In the data rows, the value 128 means zero.
Here are some rows, each followed by its group. Groups can overlap.
[ 70 187 145 134 104 129 152  71 156 104 132  89 171 138  92 147 126 139
 165  80 124 110 180 160  74 109 103 169 142 122 114 139 127 165 106 158
 142  99 134 153  80 173 185 171 178 119 192 126 113 163 111 134 195 132
 135 171 109  97 137 139 116 154 167 122] vine
[148 126 139 119 102 109 139 110 133 165  83 118 124 137  95 128 128 178
 129 135 112 129 136 137 124 140 170 115 147 135 113  94 155 101 118 131
 126 136 124 156 151 141 136 132 105 160 165  91 125 143 114 128 118 115
 107 120 143 146 108 137 130 141 157 137] crow
[ 88 180 161  79 115 145 193  79  55 142 136 114 141 179  89 137  72 133
 106  84  78  58  33 198 107  93 104 148 174  90  70 151 187 151 114 143
  66  74 164 178 116 132 154  88 147 142  78 199  98 165 118 129 118  68
 152 213 105 169 101  98  71  93 174  63] lamp
[169  76 133 163 101  67 176 112 110 132  90 130  92 108 130 121 146 166
 137 131  98 153 207  96  92 222 169 104 146 160 104 127 130  61  99  74
 139 162 122 112 152  72  97 157  90 150 170  76  85 111 108  97 101 147
  90 136 160 107 126 130 118 125 127 122] sail
[111 109 109 149 129  90 174 109 139 138 112 100 115 131 112 145 127 173
 171 127  87 154 155 159 143 139 157 145 153  75 152 137 145 129 117 142
 124 140 161 134 155 128 146 191 133 117 132 100  85 177 122 119 111 117
 194 157 172 137 108 124 119 103 151 170] vine
[164 114 177 167 114  43 172 114 137 126  76  94 169  75 143 108 133 165
 119 115 111 161 162  91 142 153 185  90 170 126 122 118 131  84  75 110
  93 153 106 155 194  76 148 148  71 160 114  88  84 123  90  73 138  97
 112 113 177  92  85 126 125 150 121 149] brick
[ 97 166 106 122 177 134  90 114  65 100 124 138 118 167 147  64 144  63
  94 105 182 118  92 167 110 124 108  98 110 162 107  81 106 147 105 110
 152  92  92 113  64 123  98 117 181  42 139 130 154  97 167 182 166 183
  85  83 148 148 152 152  86 148  84 110] knot
[154 118 133 174 108  96 148 103 145 120 128 136 121  95 120 139 143 145
 143 108 107 167 144 115  86 165 160 103 140 126 147 133 123 102  86 136
 133 150 112 116 145 111 137 164 100 135 145  86 112 110 112 106 128 135
 126 133 145 126 111 136 143 151 133 150] quill
[ 87 190 133  94 142 164  94 110 159 118 104 121 114 190 121 136 126 110
 143  75  99  70 135 151 120  95  71 175 126  73 139 117 136 160 159 177
 144 110 151 110  89 171 182 123 185 146 141 165 135 178 112 164 156 156
 156 167 105 186 135 115  83 117 146  75] vine
[139 126 120 149 120  99 130 106 130 108 121 128 141 116 146 116 125 126
 141 115 126 146 135 118 121 144 115 112 156 144 132 131 123 110 133 150
 136 132 127 105 139 124 152 139 108 126 121 111 116 107 116 134 135 136
 139 129 125 137 105 147 137 127 106 155] crow
[169  79  90 155 131 102 122 121 102 143 144 118 122  53 171 136  93 150
 131 176 164 100 168  90 199 133 134  96 156 149 153 152 111  97 174 176
 126 174 139  97 170 134 122 127  82 168 105 125 108 126 111 118 103 106
 158 115 104 155 101 149 198  63 111 154] crow
[156 132 110 154 135  88 134 121 144 114 106 116 145 123 114 129 126 106
 128 116 112 143 138 135 120 155 120 122 150 129 125 111 118 116 118  93
 143 123 148 118 111 102 129 117 113 138 117 142 125 116  92 113 146 128
 133 124 142 131  78 133 114 174 126 119] brick
[111  59 118  85 200 171  77 211 168 125 190 199  59 118 175 152 181  83
 122 208 107 142 153  47 173  92 112 131  37 131 159 144  79 170 204 149
 180 173 118 131 126 115 100  84 141  86 121 181 178  76 196 117  36 102
  88  85  70 153 184 166 230 113  96 131] plum
[122 157  99  82 120 123 119 112 149 137 121 131 107 115 153 160 140  76
 125  73 105 138 156 128  96 114 108 131 117  97 154 123 121 111 103 101
 192 122  72 119 128 146 134 122 147 132 129 136 144 135 158 137 156 170
 127 142 118 142 108 132  87 121 132  55] vine
[127  96 153 102 133 165 117 165 152 158 132 138 108 122 118 145 158 123
  95 162 163 127 136 120 177 116 166 160  77  81  92 113 154 151 158 111
 130 161 122 195 124 149 103  97 148 159 150 157 152 123 167 115  77  99
  92 112 130 117 170  99 134 124 160 126] plum
[156  91 102 155 114 119 132 134 142 141 130 137 106  76 134 167 124 172
 153 157 143 129 162 107 143 150 162 143 155 150 124 138  94  90 169 176
 121 191 114 133 158 172 135 169  97 165 143  88 142 131 111  83  95 123
 155 127 117 107 124 175 186 117 133 157] crow
[122 157 102 123 130 144 120 130 204 105 165 143  90 122 119 195 147 135
 193 113  96 122 154 120 126 128  99 145 136 151 173 152 105 140 136 162
 129 144 123  92 132 180 171 159 154 123 108 162 143 192 114 164 156 117
 185 159  93 144 129 152 148 102 134 130] vine
[129 182 198  96 101 130 193  62  89 150 124  79 182 170  86  84  75 143
 114  77 108  92  56 173 119 103 148 175 142 101  86 158 180 146 104 149
 102  54 187 185 168 112 160  72 141 137  73 171  89 158 107 150 156 100
 131 157 143 200 100  85  66 122 168  71] lamp
[ 61 130 152 107 173 148 118 100  97  82  71 132 121 148 130  78 142  92
  67 110 166 110  73 179 108 144 134 117 119 126  82  56 124 129 142 125
 154 123 103 161  88 149  73 113 147 104 146 126 154 104 181 177 129 190
  69 122 186  81 163 151  88 181 125  76] knot
[156 150 155 137  64  74 158  47 136 128  38  80 198 158 139  48 104 135
 106 104  64 104 103 121  89 176 175  65 172 118  65 105 169 106 104 113
  68  77 150 152 165  85 132 106 122 127 161  85  80 135 101 105 126 131
  93 218 233 114 106  73  57 122 147  73] quill
[149 114  78 151 125 114 111 131 104 124 150 133 129 121 144 129 126 125
 101 137 141 143 154  83  93 121 106 119 169 159 128 144  98 101 114 101
 155 142 127  80  97 109 148 155 113 129 116 111 128  74  92 109 148 142
 135 118 128 107 110 146 126 135  87 149] sail
[147 137 127 144  67 102 149 103 157 141 133 106 175 121  95 113  88 174
 139 105  74 116 109 131  92 138 151 108 154  89 165 166 136 127 112 122
  87 111 148 111 166 102 159 133  99 133 148 111  84 141 102 131 148 110
 148 177 152 117  94  81 109  94 141 115] quill
[117 119  98  85 104 156 142 169 157 104 119 145 171 123 130 190  71  83
 116 131 167 108 104  54 114  97  78 150  76  80 143 163 178 205 178 134
 119 130 149  98 111 155 125  64 113 175 115 200 171 123 166 126  94  83
 142 118  75 147 184 117 107  77 121 109] plum
[101 166 116  97 140 131 108 107 163 113 125 147 112 135 139 151 164 119
 146  94 126 128 140 122  94 146 104 149 132 121 139 107 111 123 121 102
 178 104  88 118 109 156 149 151 166 105 158 128 152 139 141 143 147 173
 120 140 143  94 115 147 102 135 134  73] vine
[103 187 119 162 110 121 134  80 203  77 155 142 151 162 136 172 141 146
 205  61  95 160 134 126  87 128 108 169 176 162 157 132  96 150 136 141
 148 121 107 105 112 179 205 189 139  95 156 142 134 172 101 141 195 132
 153 177 113 126  97 155 126 141 143 114] vine
[101 167 113  93 139 134 105 126 156 117 132 135 105 144 132 154 137 110
 148  87 119 104 136 127 106 132  91 154 127 112 150 128 113 137 137 137
 152 114 115 103 117 156 156 139 166 126 138 143 153 150 135 155 144 163
 138 150 121 140 125 131 112 115 134  88] vine
[138 129 136 155 109 131 157 141 140 144 139 104 117 127 118 141 103 156
 157 127  81 119 159 118 132 122 135 117 142 141 157 164 142 139 128 190
  84 162 157 114 145 121 155 128  97 156  92 137 106 172  78 133 126 103
 169 142  96 190 119 112 161 118 131 186] vine
[183 110 133 131 158 120 123 149  85 145 111 101  96  89 114  92 122 133
  82 127 124 144 123  84 101 144 115  90 119 119 126 118 115  74  81 119
 127 115 118  69 127  80  90 111 109 103 155 116 108  96 129 147 104 126
  90 115 154 137 133 124 129 102  82  99] sail
[135 136 205  88 108 122 199  78  88 177  99  79 133 132  66 100 111 147
 105 103 115  92  57 154 138  99 174 188 132  79  59 175 190 143 122 132
 100  74 187 184 170 124 131  63 133 140  81 168  96 163 111 117 133  88
 131 159 133 184 108  62  70 103 168  91] lamp
[102 136 144 142 103 159 138 144 189 152 146 114  81 155  98 169 131 182
 199 123  89 110 189 116 133 122 144 158 150 144 117 143 138 152 144 173
  90 167 130 141 133 160 178 149 125 144 120 125 131 208 115 132 124 105
 166 179  80 132 135 131 146 143 183 191] vine
[115 169 126 132  87 110 155  80 162  77 100 112 203 125 121 108 121 139
 143  80  81 158 103 161  67 136 148 122 169 138 140 152 135 142 124  82
 125 104 111 122 146 135 160 149 131 133 176 102 118 113 104 139 166 149
 127 185 159  95  99 119  78 143 151 114] quill
[178 116 145 133 134  97 148 127 103 121  66  92 130 107 127  81 112 136
  87 126 120 126 114 101 101 158 142  80 119  86 132 115 147  84  93 145
 115 109 139  88 149  56 101 104 106 118 155 117  99 118 102 120 117 121
 104 120 166 145 119 103 112 102 104  89] sail
[155  94  96 149 135 126 123 129 130 142 141 142 109  99 143 149 111 143
 154 153 137 119 158 105 143 124 131 126 143 158 154 144 109 104 176 175
 123 161 124 106 145 143 133 147 100 147 131 114 126 118 126 118 109 121
 155 121 102 105 123 175 177 104 118 158] crow
[152 163 116 195  98  92 176  85 177  71 154 131 161 131 149 166 119 152
 210  84  71 192 152 110  84 147 141 108 175 186 171 157 114 138  98 134
 126 129 113 103 142 150 181 196 105 110 142 104 104 185  71 134 193  99
 178 169 134 143 102 148 149 157 131 164] vine
[136 113 149 182 120  84 159 105 198  45 147 213 107  75 147 170 129 182
 160 123 144 171 124 107  89 140 159 159 150 153 190 202 106 100 137 179
 109 142 135 138  86 185 155 170 135 157 203  58 115 150 107  55 154 131
 204 161  29  54  55 186 158 147 148 202] crow
[149 123  79 145 111 134 128 145 119 116 208 135 141  77 166 140  67 115
 165 150 147  89 122  97 198  94  79 128 154 158 159 168 135 119 203 189
 110 146 157  91 163 181 175 133 116 179 105 152 122 133 107 151 135 101
 208  99  38 169  91 157 190  71 103 184] crow
[ 94 120  61 149 225 130  70 110  21  65 201 110 117 147 170  91 127  70
 104 163 167 114 122 174 125  94  42  79  87 145 145 105 109 142 157 135
 189 125 100 115  59  98 111  93 147  23  91 156 164 103 146 148 175 211
 124  61 139 186 167 183 126 134  33 151] knot
[116 130 121 140 109 118 144  88 142  69 108 135 130 137 123 150 146 109
 118  88 122 158 125 152  81 140 126  99 125 142 129 137  94 136  68  98
 144 121 118 123 138 123 127 148 127 124 150 127 120 118 118 121 142 146
 108 127 146 100 112 160 115 136 114 135] quill
[ 79 159  81 141 166 143  70 148  83 118 185 153 111 163 158  92 115  61
 135 127 170 101 119 164 133  95  79 132  95 189 154 121  98 153 131 131
 150 100  95 103  66 147 123 135 162  38 113 129 177 124 162 164 188 163
 138  53  80 138 158 166 127 131  79 173] knot
[ 90 167  78  98 135 152  84 159 161 130 172 152  89 124 132 217 145 123
 182  97 108  76 164 106 131 123  75 159 124 157 189 129  95 144 182 152
 129 141 126  73 109 181 179 166 176 121  95 178 157 186 122 180 159 120
 178 150 114 135 131 159 121 104  97  84] vine
[175  59 109 149 137 101 149 156  95 148 118 118  69  85  92 121 132 185
 107 159 152 128 191  98 141 170 159 108 129 160  83 110  86  79 125 104
 117 156 108 102 126  93  72 150  79 153 142 113 115  88 135 108  91 150
  99  87 146 129 131 119 128  87 136 144] sail
[167  84  80 155 129 111 126 153  92 134 148 145  70  92 101 151 127 167
 134 160 150 130 189  75 123 151 123 129 145 174 129 143  75  87 120  88
 143 174 129  77 122 114  96 149  96 151 118 104 124  88 130 117 100 140
 135 106 116 106 122 148 156 119  95 156] sail
[127 119 125 143 119 139 151 109 110 125 145 138 120 104 144 181 100 123
 175 141 118 101 136 110 152 100 113 170 155 158 143 145 137 131 193 157
 113 177 116  99 143 180 146 153 118 162 134 109 128 126 107 118 124 141
 171 133  77 116 111 160 131 139 120 182] crow
[148 125  83 105 161 136 100 146 121  84 128 166 132 152 162 109 163  95
  91 140 135 157  97 138 118 116 101 119 115 148 136 107  93 156 115  96
 181 112 120 114 103  90  88 116 143  99 113 135 136 100 154 153 104 147
  92 118 113 129 173 110 137 119  82 101] plum
[142 161 122 176  91 105 150  77 168  96 140 126 151 109 146 149 127 129
 173  90  98 192 152 136  94 156 158 125 192 161 146 117 130 135 108  96
 146 116 103 124 113 155 177 174 109  88 171 110 124 183 103 121 168 121
 142 167 162 121  85 160 147 162 142 153] vine
[171  49 161 161 112 117 161 156 108 193 123  74 150  80 115 118 119 157
 123 192 142 129 145 102 215 148 205  95 128  81 138 117 184  91 123  90
 103 137 160 181 160  53 117  84  55 192  82 128  77 140  76  48 117  48
 149  87 134 121 109  97 127 143 130 148] brick
[159  81  53 156 158 125  92 139 126 128 171 173  84  84 165 182 105 147
 178 158 142 127 184  76 143 122 122 115 142 192 185 161  81  93 201 201
 148 182 120  86 131 170 143 169  91 129 130 123 156 103 136 121 102 120
 170 109  60  76 134 206 233  95  92 173] crow
[ 96 173 103 127 172 132 107 126  84 115 137 103 141 170 145  65 124  65
 111 100 169  97  69 174 115 102  99 119 128 149 108  93 126 153 122 125
 140  74 123 126  79 135 126 109 179  65 120 147 146 124 149 181 171 161
 114 102 139 161 140 123  77 133 105 119] knot
[102 196 185  90 108 132 195 103  97 145 144  89 166 211  86 105  49 127
 120  60 110  84  53 213 110  77  97 175 137  82  76 175 192 180 128 141
  97  48 185 164 136 146 149  74 159 117  44 197 108 157 100 166 183  90
 157 173 118 190  95  99  58  91 156  55] lamp
[ 66 176 125  99 169 162  78 120  83 115 138 110 130 196 105  88 167  43
 113 113 210  73  99 176 121 124  99 156 110 169  84  73 123 164 133 131
 155 100 104 140  63 146  80 106 210  45 165 126 194 109 181 193 165 212
  70  80 157 118 172 150  90 147  99 100] knot
[ 89 115 175  78 150 190 126 191 165 137 138 173 143 142 120 147 178 123
 106 159 135 169 112 130 131  66 126 198  53  60  90 128 147 162 167  87
 143 142 108 197  79 185 124 110 165 134 152 150 179 105 167 128  87 122
 106 120 146  81 184 112 123 131 170 130] plum
[113  89 148 111 137 139 142 135 131 188 114 107  80 114 111 119 112 138
  96 170 156 104 109 145 176 132 195 106 112 103 104 103 140 101 151  91
 130 159 153 151 141 135 101  87 101 163 113 115 128 153 122 109  92  95
 102 112 124 127 131 119 136 143 155 158] brick
[111 182 151 149 118 107 150 101 135 123  91 116 146 157 130  95 131 140
 132  80  74 119 134 154  92 128 125 140 153 101 130 126 140 139 114 149
 121 125 117 145 132 126 146 132 135 139 154 117 117 150 103 133 147 138
 123 161 129 161 101 107  87 153 152 132] vine
[128 146 147 141 106 101 151 117 130 148 123  88 161 132 112 108 104 139
 130 125 109 130 122 145 137 134 131 108 145 118 119 126 177 132 111 101
 119 115 167 137 148 106 135 103  81 145 113 134 103 140 115  98 156 106
 137 132 141 119 111 113 130 148 135 137] brick
[138 127 172 176  65  75 176  88 175 117  43  98 180  79 125  88 132 167
 152 121  62 153 150 115  72 182 247 104 181 107  90 114 143  91 118 147
  99 134 110 153 171 101 148 162 111 148 176  55  86 114  98  79 120 135
 105 171 207 122  88  97 107 194 181 123] quill
[102 134 109 143 140 126  88 143 117 126 155 173 108 136 136 131 143  93
 160 145 146 152 175 135 124 127 113 135 111 197 153 112  75 125 118 123
 154 135  73 118  92 155 119 160 136  66 135  83 170 110 163 141 162 176
 122  73 103  85 143 190 148 158  96 183] knot
[105 151 197  74  88 121 201  79 104 190 127  72 173 165 103  99  83 125
 120 103  87  87  37 144 118 112 158 183 157  70  84 185 209 131 117 156
  69  65 201 195 176 119 137  74 118 147  91 180  80 174  74  94 135  81
 151 177 125 185  61  62  68 113 202  94] lamp
[ 86 155 158 122 109 105 141  66 142 123 132 141 132 171 135 159 164 154
 157 108  67 174 168 131  82 139 169 175 138  91 111 140 137 158 113 160
 124  90  80 143 103 158 207 169 122 143 163  98 147 192 115 106 166 186
 128 192 165 123 136 144 167 147 149 120] vine
[154 141  94 120 126 118 105 120 134 102 128 111 157 131 184 107  98  86
 159  98 118 140 113 119 134 123  79  90 149 140 171 153 139 116 119 149
 157 117 146 113 128 106 158 117 155 125 100 163 105 100 107 140 157 159
 159 125  98 150 107 126 130 131  60 164] crow
[115 180 131 134 121 120 147  64 106  59  47 129 206 164 176  92 133 106
 121  45 108 201 123 150  40 153 124  36 138 123 120  74  94 107  49  89
 128  75  97 118  92  70 155 158 154 149 172  80 104 119  99 140 151 194
  97 123 192 129 102 130  66 173 133  89] vine
[113 126 119  68 172 180  93 190 146 109 148 178 133 164 155 127 151  93
  70 162 145 150  98 135 133  76  82 162  66  97 123 126 132 190 153 127
 165 114 134 131  83 128  92  80 161 101 118 169 181 101 162 160  98 122
 108 119  94 132 188 104 133 113 113 106] plum
[135 161 117 128 123 110 157 102  83 114 133 120 120 178  90 100  95 113
 109  83 143 110 102 161 104 103  97 133 119 104 100 153 152 133 100 106
 145  83 145 120 118 113 123  95 153 101  66 158 119 142 121 177 164 106
 124 146 136 158 131 109 102  95 115  62] lamp
[155 142 137 137 142  87 129 109 126 115  40 118 114 107 136  70 140 152
 113 121 118 153 146 163  76 182 202  90 121 112 133  93 134  93  87 112
 104 144 112 109 162  75  81 126 112 116 178  71 104  90 117 124  99 163
  78 117 163 131 141 111 121 150 115  70] sail
[120 123 122  53 157 192 125 173 165 126  80 176 166 158 141 124 112  74
  79 140 149 144  76 128 143  57  58 159  66  69 122 109 153 194 176 138
 135  85 137 133  72 115 110  52 148 123 115 166 169 117 150 153 111 112
 105 154  82 123 190  66 109 102 122 101] plum
[147  80  60  66 184 169  84 197 124  96 184 184  86 135 194 141 178 103
  85 212 137 130 125  65 199 110 100 125  65 168 157 131  91 153 149 132
 176 132 141 108 103  75  56 104 119 140  84 177 173  91 177 136  40 109
 130  76  99 184 186 111 195  93  55  93] plum
[150 165 175  91 111 125 200  92  78 180 130  83 127 170  64 101 106 121
  99 105 111  84  72 169 138  79 143 177 123  84  67 193 180 147 119 141
 130  63 167 140 145 147 138  58 108 124  82 181 117 161 112 144 157  96
 134 175 132 172 135  74  99  89 150  77] lamp
Which 2 groups are nearest to each row below, nearest first, going by the distance to the group's nearest row?
[ 97 123 121 119 149 145 104 126 112 122 121 149 106 142 126 117 160 104
 110 137 170 139 142 136 136 144 148 121 113 146 115  95 106 120 113 136
 140 130  84 145  94 135  99 138 151  91 152 101 161 108 172 145 125 162
 100 101 145  99 151 154 122 171 115 120] -> knot vine
[ 72 132 112 117 141 152  84 149 111 137 154 173 108 157 119 137 151 100
 138 149 186 106 156 145 152 112 123 154 101 165 129 103  95 117 116 148
 143 121  75 126  93 133 108 136 149 101 125 101 165 119 163 162 138 162
 117  84 102  84 162 175 151 151 116 136] -> knot vine
[129 122 128  93 175 155  96 185 138  87 173 173 122 134 138 113 177 123
 112 150 146 155 108 153 121 106 122 114  98 140 118 101 112 160 105 112
 155 116  96 166  92 110  77 141 138 116 141 107 162  90 166 145  82 173
  95 110 149 124 173 110 132 137 100  86] -> plum vine
Which 3 groups are nearest to each row below, nearest first, going by the average distance to the group's rows?
[141 209 135 107 112 123 210 113  47 127 130 108  86 230  88  78  53 109
  96  51 118  86  21 169 126  63  92 139 146 132  69 197 186 182 113 140
 154  28 192 121 126  97 115  41 233  86  60 197 125 160  90 193 164  87
 145 155 130 198 149  89  82  58 104  55] -> lamp knot vine
Which 3 groups are nearest to each row below, nearest first, going by the distance to the centre of the group?
[ 86 135 130 127 138 180 155 136  99 198 149  94 163 154  75 184  46 140
 194 127  97 112  95 149 177  98  71 226 168 104 111 243 155 146 162 106
  43  70 187 174 139 171 134 112 119 141  66 201 154 144 151 158 127  75
 159 149 117 157  87 121 149  98 171 138] -> lamp vine crow
[163  97 121 136 141 116 129 143  89 133 118 130 102 103 115 109 130 129
 103 141 134 141 140  95 103 160 136 112 133 145 127 121 103  73 108  99
 131 138 126  83 123  98  93 123 110 124 148 111 118  96 136 128 113 142
 105 105 150 129 134 124 134 128 101 104] -> sail brick crow
Which 2 groups are nearest to each row below, nearest first, going by the average distance to the group's rows?
[157  88  79  91 175 153  84 187 129 102 167 172  95 141 183 125 159  99
  75 190 155 142 121  93 168 114  78 119  70 164 158 127  96 180 138 131
 186 137 140  95 102  81  71 104 125  97 105 170 173  93 170 134  60 118
 111  92  81 158 179 107 167 105  67  96] -> plum knot
